Turns in one plane each, and the order they were made in; the first pair answered
K:
[ -3 -25  13   3   7  -1  10   3   1 -16 -11  -1] -> [  3 -13   2   9   1   3  24   9  -8   7 -16  12]
[ -6   3 -12   1 -15   0 -29   6  -4  -1  23 -14] -> [ -9  -4  -5   2   3   9 -17  18 -10 -14  23 -17]
[  1  -4   9 -24  -3  23   7   3  -8   0  15  11] -> [  2   1   5 -23 -14  19   5  -1  -8  10  13  15]
[ -4   2  -7   6   9   3   1  11 -10  -5   1  -5] -> [  0   8 -13   7  -2  -3  -2   6  -8   6  -1   2]
F:
[-10  17  -4  -7   0  12 -24   6 -14   7  17  -8] -> [ -9 -11  18 -16  11   2 -19  -9  -1 -17  10 -12]
[ -2   0  -3 -10 -10   7   0   0  -3   2   9   7] -> [ -1 -12   3  -7  -2   1   5  -4   3  -7   1   6]
[ -4   2  -2  -1 -11   9  -7  14  -5   3  10  -6] -> [ -4 -15  11  -7  -6   5  -6   4   4 -11   7  -7]
V:
[-3 -7 -5 -4 -2  2 -3 -3 -2  8 -4  0] -> [-1 -7 -5 -3  0  0 -3 -2 -2  9 -4  0]
[ 2  7 13  0 -6  5 -2  2  5  0  2 10] -> [ 5  4 13  4 -4  0  1  1  8  3 -3 11]
[ 7  8  0  1 -9  0  0 -2  0  9  2  3] -> [ 7  6 -1  0 -7  1  0 -3 -1 11  3  2]
[ -2   1  -8  17 -16   1   7  -2   5   7  -7   9] -> [ -6   8 -12  16 -15   6   1   4   1   8  -1   7]

(2 to 4 turns a pair)
[ 10   5 -17  17  17 -11   9  13 -10  12 -11   8] -> [  6 -16   8 -26   0  -1 -16 -12   6 -15  11   9]
F, F
[-3  6 -1 -5 -6 16  2  2 -7 10  6 14] -> [ -7  -7   6 -12   0  11 -12  -5   1  -9  10   3]
K, K
[ 12  -1   8   4  10  -1  16   7  -4   1 -16   2] -> [  5   9   2   1  12  10   3  19 -13   0   0  -5]
V, V
[  0   0   1   1   4  -7   2  11  -2  -5   0 -19] -> [  3  -6   6  -6  -6 -12  -2  -1   4  -5   1 -13]
K, K, F, F
[  3  -3   3   7   5  -6  21   1   0   9 -11   6] -> [  3   4  -3   3 -12 -10   1  -9   5  19  -6   6]
K, F
[ -8  15 -14   9   8  -7   7  11 -10  10   0  -6] -> [ -2   5  -7  12   6 -15  15   3  -3  10 -10  -3]
F, F, F, K
[ 7 -8 10  1 -8 -5 -2 -1  6  6 -1 11] -> [  5 -14  11   5   4  -4   3   4   6  -2  -2   5]
F, K, K
[ 6 -3  0  5  1 -8 15 -3  0  6 -9  8] -> [  7   2  -6   6  -9 -13   3  -6   0  13  -6   6]
K, F
[  8  -6  -4   5  -5  -8   5 -16  -2   6  -9   3] -> [  4 -11   4   5   9  -2  10  -9  -5  -7  -8  -2]
K, K
[  3 -18  13  -7   8   1  15  -7   7 -11  -8   8] -> [  4   1  -2  -6 -20  -7  -6 -16   9  11  -2  13]
K, F, K
[  1 -12  11 -13   7   1   1 -12   3 -10   1  -3] -> [ -1   5  -7  10  17   1   7   8 -10   0  -4  -7]
F, V
[ -7  -1   4  11  11  -6  -5   2  -2  -4 -14  -7] -> [ -5   9   1  -1   3  12  -7  10 -12   8  -4   2]
F, F, K, K
[ -4   3  -4   9  12   4  -1  14  -8 -10   0 -12] -> [ -7  -1   4  -5   8   6 -10   7  -3 -16   8 -13]
F, F
[ -7   2  -5  -2   1  -3 -19   3   2 -13  11 -13] -> [ -6  -3   3 -15   3   9  -8   5  -1 -15  15  -5]
F, K, F, F
[ 11   0  -7   6 -11  -7  17  -5  -4  24 -11  14] -> [ 11 -14   8 -16 -17  -5   7 -20   6   7  -2  14]
F, F
[  5   4   5  -6 -12   1  10  -4   0  17   1  13] -> [  1 -11  16 -14   4   3   3  -4   2 -11   5  -1]
K, K
[  3   0  -4  20  -2 -19 -16  -4   0  -1 -16  -5] -> [  1 -12   9  14  16  -8  -3   5  -4 -18 -14  -8]
F, F, F, K
[ 4 -6  5 -4 -6 -5  4 -9  6  4 -7  8] -> [  4 -10   9  -4   2   0  11  -3   2  -3  -8   8]
K, K
[  1 -12   9  -1  10  -2  16   0   3  -7  -9   4] -> [  4   2  -3   3 -10  -9   3  -9   6  15 -10   8]
K, K, F
[-3  7  2 -5 -8 12  1  0 -6  7  5 11] -> [ -1   6   0   1 -13  -3  -7  -9   2   9   0   7]
F, F, F, K
[  1   0   2  -8 -10   4   1   2   0   8   1   9] -> [ -2  -6   7 -12  -1   6   1   3   0  -5   3   3]
K, K
[ -6   5 -13   5  17   3  -7  -4   2  -6  -6 -18] -> [ -7   4  -9  -5  11   5 -13  -9   4  -7   1 -18]
F, F
[ -2  15  -4 -13 -10  21 -13   6  -8   8  15   5] -> [  1  -4  14 -13   8  23  18   6  -8  -1   0  10]
F, K
[ 5 -2  1 11 16 -6 12  6 -2 -3 -6 -6] -> [  8   2  -4   9  -1 -17  -4  -8   7   5  -5  -5]
K, K
[ -2 -16  18 -12   8  -1   2 -11  12 -21   5  -5] -> [ -3  18 -13  -1 -11  -6 -24  -3   2   8  13  -7]
F, F, K
[ -6  -6  -3   9  -2  -3  12  -1  11 -20  -9 -18] -> [  0   6 -15  15 -16  -4  15  -1   8   3 -14  -6]
K, K
